[[ 58  63  65 -66 -67 -70  69  65 -68  66 -63  33]
 [-49 -28 -54 -68 -69 -67  74   5  22  73  73  69]
 [ 69  69  72  70 -63  70  70  64 -72  69 -70 -69]
 [ 59  44  24  57 -68 -66  -4  68 -58  71  63 -20]]
=>
[[ 59  44  24  57 -68 -66  -4  68 -58  71  63 -20]
 [ 58  63  65 -66 -67 -70  69  65 -68  66 -63  33]
 [-49 -28 -54 -68 -69 -67  74   5  22  73  73  69]
 [ 69  69  72  70 -63  70  70  64 -72  69 -70 -69]]

[[  4  14 -18 -13  38  -1  -7  -7 -51 -29  21 -20  30]
 [-12  -5   4 -45  -7   6 -71   1  21  -8  -1  -9  12]
 [-24  39 -13 -22  24  -8   2  21   6 -56  -9 -31 -29]
 [-28  28  -1 -24   2  14   2  13   7 -15 -22 -26 -33]]
=>
[[-28  28  -1 -24   2  14   2  13   7 -15 -22 -26 -33]
 [  4  14 -18 -13  38  -1  -7  -7 -51 -29  21 -20  30]
 [-12  -5   4 -45  -7   6 -71   1  21  -8  -1  -9  12]
 [-24  39 -13 -22  24  -8   2  21   6 -56  -9 -31 -29]]

[[-10  28 -51 -27]
 [ 46  62 -72  39]
 [ 31  18 -14  46]
 [ 21  28 -31  46]
 [ 26  58 -80  13]
 [  7  15 -25 -10]
 [ 55   6   0  60]
 [-38  20 -43 -38]]
=>
[[-38  20 -43 -38]
 [-10  28 -51 -27]
 [ 46  62 -72  39]
 [ 31  18 -14  46]
 [ 21  28 -31  46]
 [ 26  58 -80  13]
 [  7  15 -25 -10]
 [ 55   6   0  60]]

[[ 64  59 -65]
 [ 51  63 -52]
 [-69 -46  72]
 [-61 -36  62]
 [ 26  -3 -26]]
=>
[[ 26  -3 -26]
 [ 64  59 -65]
 [ 51  63 -52]
 [-69 -46  72]
 [-61 -36  62]]

[[ 66  65 -66   7 -68  64  59  64  60  49  67  64  61]
 [ 64  64 -65 -54 -65  63  63  64  61  62  67  60  65]
 [-27  16 -16 -64 -57  59  68  32  58  58  40  59  60]
 [-65 -63  66 -65  66 -45 -50 -60  65  63 -62  68  64]]
=>
[[-65 -63  66 -65  66 -45 -50 -60  65  63 -62  68  64]
 [ 66  65 -66   7 -68  64  59  64  60  49  67  64  61]
 [ 64  64 -65 -54 -65  63  63  64  61  62  67  60  65]
 [-27  16 -16 -64 -57  59  68  32  58  58  40  59  60]]

[[ 43 -77 -15 -11  61   7]
 [-27  50  14  71 -64 -27]
 [-24  -7 -17   6  12  26]
 [-12  31 -39 -57 -39  20]]
=>
[[-12  31 -39 -57 -39  20]
 [ 43 -77 -15 -11  61   7]
 [-27  50  14  71 -64 -27]
 [-24  -7 -17   6  12  26]]

[[ -7  23  12  -3  21  25  38]
 [ -3 -56  -2  11   5   6 -22]
 [-17 -11  10  11 -12 -16 -25]
 [  8 -22 -29 -20  26 -11   1]
 [ 13  21  21  18   4   6  -7]
 [-10  -8  12  12  -7 -14 -22]
 [ -2 -57  -7  11  12   4 -21]
 [-12  -6  11  10 -13 -18 -24]
 [  3 -11  -8  29   0 -19 -14]
 [ -2 -58  -3  13   4   4 -21]
 [  1 -20 -33 -15  25 -14  -2]]
=>
[[  1 -20 -33 -15  25 -14  -2]
 [ -7  23  12  -3  21  25  38]
 [ -3 -56  -2  11   5   6 -22]
 [-17 -11  10  11 -12 -16 -25]
 [  8 -22 -29 -20  26 -11   1]
 [ 13  21  21  18   4   6  -7]
 [-10  -8  12  12  -7 -14 -22]
 [ -2 -57  -7  11  12   4 -21]
 [-12  -6  11  10 -13 -18 -24]
 [  3 -11  -8  29   0 -19 -14]
 [ -2 -58  -3  13   4   4 -21]]

[[ -3  52]
 [ 27  65]
 [ 42  20]
 [ 24  -9]
 [ 60 -72]
 [-27 -33]]
=>
[[-27 -33]
 [ -3  52]
 [ 27  65]
 [ 42  20]
 [ 24  -9]
 [ 60 -72]]

[[ 79 -23   4]
 [ 64 -32  14]
 [ 78   0 -12]
 [ 54  21  -9]
 [ 66 -30  16]
 [ 72   5 -11]]
=>
[[ 72   5 -11]
 [ 79 -23   4]
 [ 64 -32  14]
 [ 78   0 -12]
 [ 54  21  -9]
 [ 66 -30  16]]
---
[[-62   3  16  57]
 [  8  -1  63 -22]
 [ 19  -1  55 -32]
 [-13   1 -63  24]
 [-21  -1  55  14]
 [-23   0 -53  31]
 [ 42  -2  31 -53]]
=>
[[  3  16  57 -62]
 [ -1  63 -22   8]
 [ -1  55 -32  19]
 [  1 -63  24 -13]
 [ -1  55  14 -21]
 [  0 -53  31 -23]
 [ -2  31 -53  42]]

[[ -7  34  13  21  14  13  -8  41  -5]
 [ -7 -46  14 -20 -13 -36  61 -62  70]]
=>
[[ 34  13  21  14  13  -8  41  -5  -7]
 [-46  14 -20 -13 -36  61 -62  70  -7]]

[[ 72  74  64  28 -17]
 [-75 -70 -68 -72 -44]
 [ 60  65  66 -69 -67]
 [-69 -63 -65 -67 -63]
 [-69 -73 -61 -71 -73]]
=>
[[ 74  64  28 -17  72]
 [-70 -68 -72 -44 -75]
 [ 65  66 -69 -67  60]
 [-63 -65 -67 -63 -69]
 [-73 -61 -71 -73 -69]]

[[ 31 -57 -57  24  18 -26  -2  18 -30]
 [-10  27  39 -21   1   1   3  -7  32]
 [ 29 -30   6 -16  35 -49   4  16  35]
 [-48  49  -2  21 -53  76  -6 -26 -49]]
=>
[[-57 -57  24  18 -26  -2  18 -30  31]
 [ 27  39 -21   1   1   3  -7  32 -10]
 [-30   6 -16  35 -49   4  16  35  29]
 [ 49  -2  21 -53  76  -6 -26 -49 -48]]

[[ 43  38  38  54 -34 -36  14  30  27 -27  15 -15  62]
 [ 22  40  13 -46  57  32  -2  19  46  52 -16  36   6]
 [ 19  39   9 -56  65  40  -4  16  46  60 -19  42  -1]
 [ 36  26  36  71 -42 -34  21  27  13 -32  28 -20  60]]
=>
[[ 38  38  54 -34 -36  14  30  27 -27  15 -15  62  43]
 [ 40  13 -46  57  32  -2  19  46  52 -16  36   6  22]
 [ 39   9 -56  65  40  -4  16  46  60 -19  42  -1  19]
 [ 26  36  71 -42 -34  21  27  13 -32  28 -20  60  36]]

[[ 16   3 -49 -59  -5 -13 -31 -46]
 [-36 -18  35  -9 -16 -30  -6  43]]
=>
[[  3 -49 -59  -5 -13 -31 -46  16]
 [-18  35  -9 -16 -30  -6  43 -36]]

[[ 19  27  27  21  21  13  13   9   6   8   2  -1  -8]
 [ 27   6   5  12  14  -7 -13  -9  -4 -16 -30 -13   6]
 [-10  -5  -3   1   1   4  15  30  48  60  63  54  38]
 [ 11  16  16   7   3   0  -2 -13 -17 -13  -9  -8  -6]
 [ 24  14   9   5  -7 -15 -18 -14  -8  -2   4  17  24]
 [  4  22  10 -21 -29 -21 -20 -33 -31  -6  24  31  23]]
=>
[[ 27  27  21  21  13  13   9   6   8   2  -1  -8  19]
 [  6   5  12  14  -7 -13  -9  -4 -16 -30 -13   6  27]
 [ -5  -3   1   1   4  15  30  48  60  63  54  38 -10]
 [ 16  16   7   3   0  -2 -13 -17 -13  -9  -8  -6  11]
 [ 14   9   5  -7 -15 -18 -14  -8  -2   4  17  24  24]
 [ 22  10 -21 -29 -21 -20 -33 -31  -6  24  31  23   4]]

[[ -1 -28 -32  35  42   1  -1 -34   4  16 -14  14 -12]
 [ -3 -32 -48  57  53  11 -19 -30 -14  28 -38   4 -32]
 [  5  21  24 -29 -33 -18   5  27   0 -16   2 -15  16]
 [  6 -12 -14  21  16  -6   2 -10   2  16 -18  -1  -5]
 [  4 -24 -32  43  38   0  -6 -22  -4  24 -29   3 -19]
 [ -2  23  14 -11 -29  22  -2  15  -8   9  13 -14 -15]]
=>
[[-28 -32  35  42   1  -1 -34   4  16 -14  14 -12  -1]
 [-32 -48  57  53  11 -19 -30 -14  28 -38   4 -32  -3]
 [ 21  24 -29 -33 -18   5  27   0 -16   2 -15  16   5]
 [-12 -14  21  16  -6   2 -10   2  16 -18  -1  -5   6]
 [-24 -32  43  38   0  -6 -22  -4  24 -29   3 -19   4]
 [ 23  14 -11 -29  22  -2  15  -8   9  13 -14 -15  -2]]
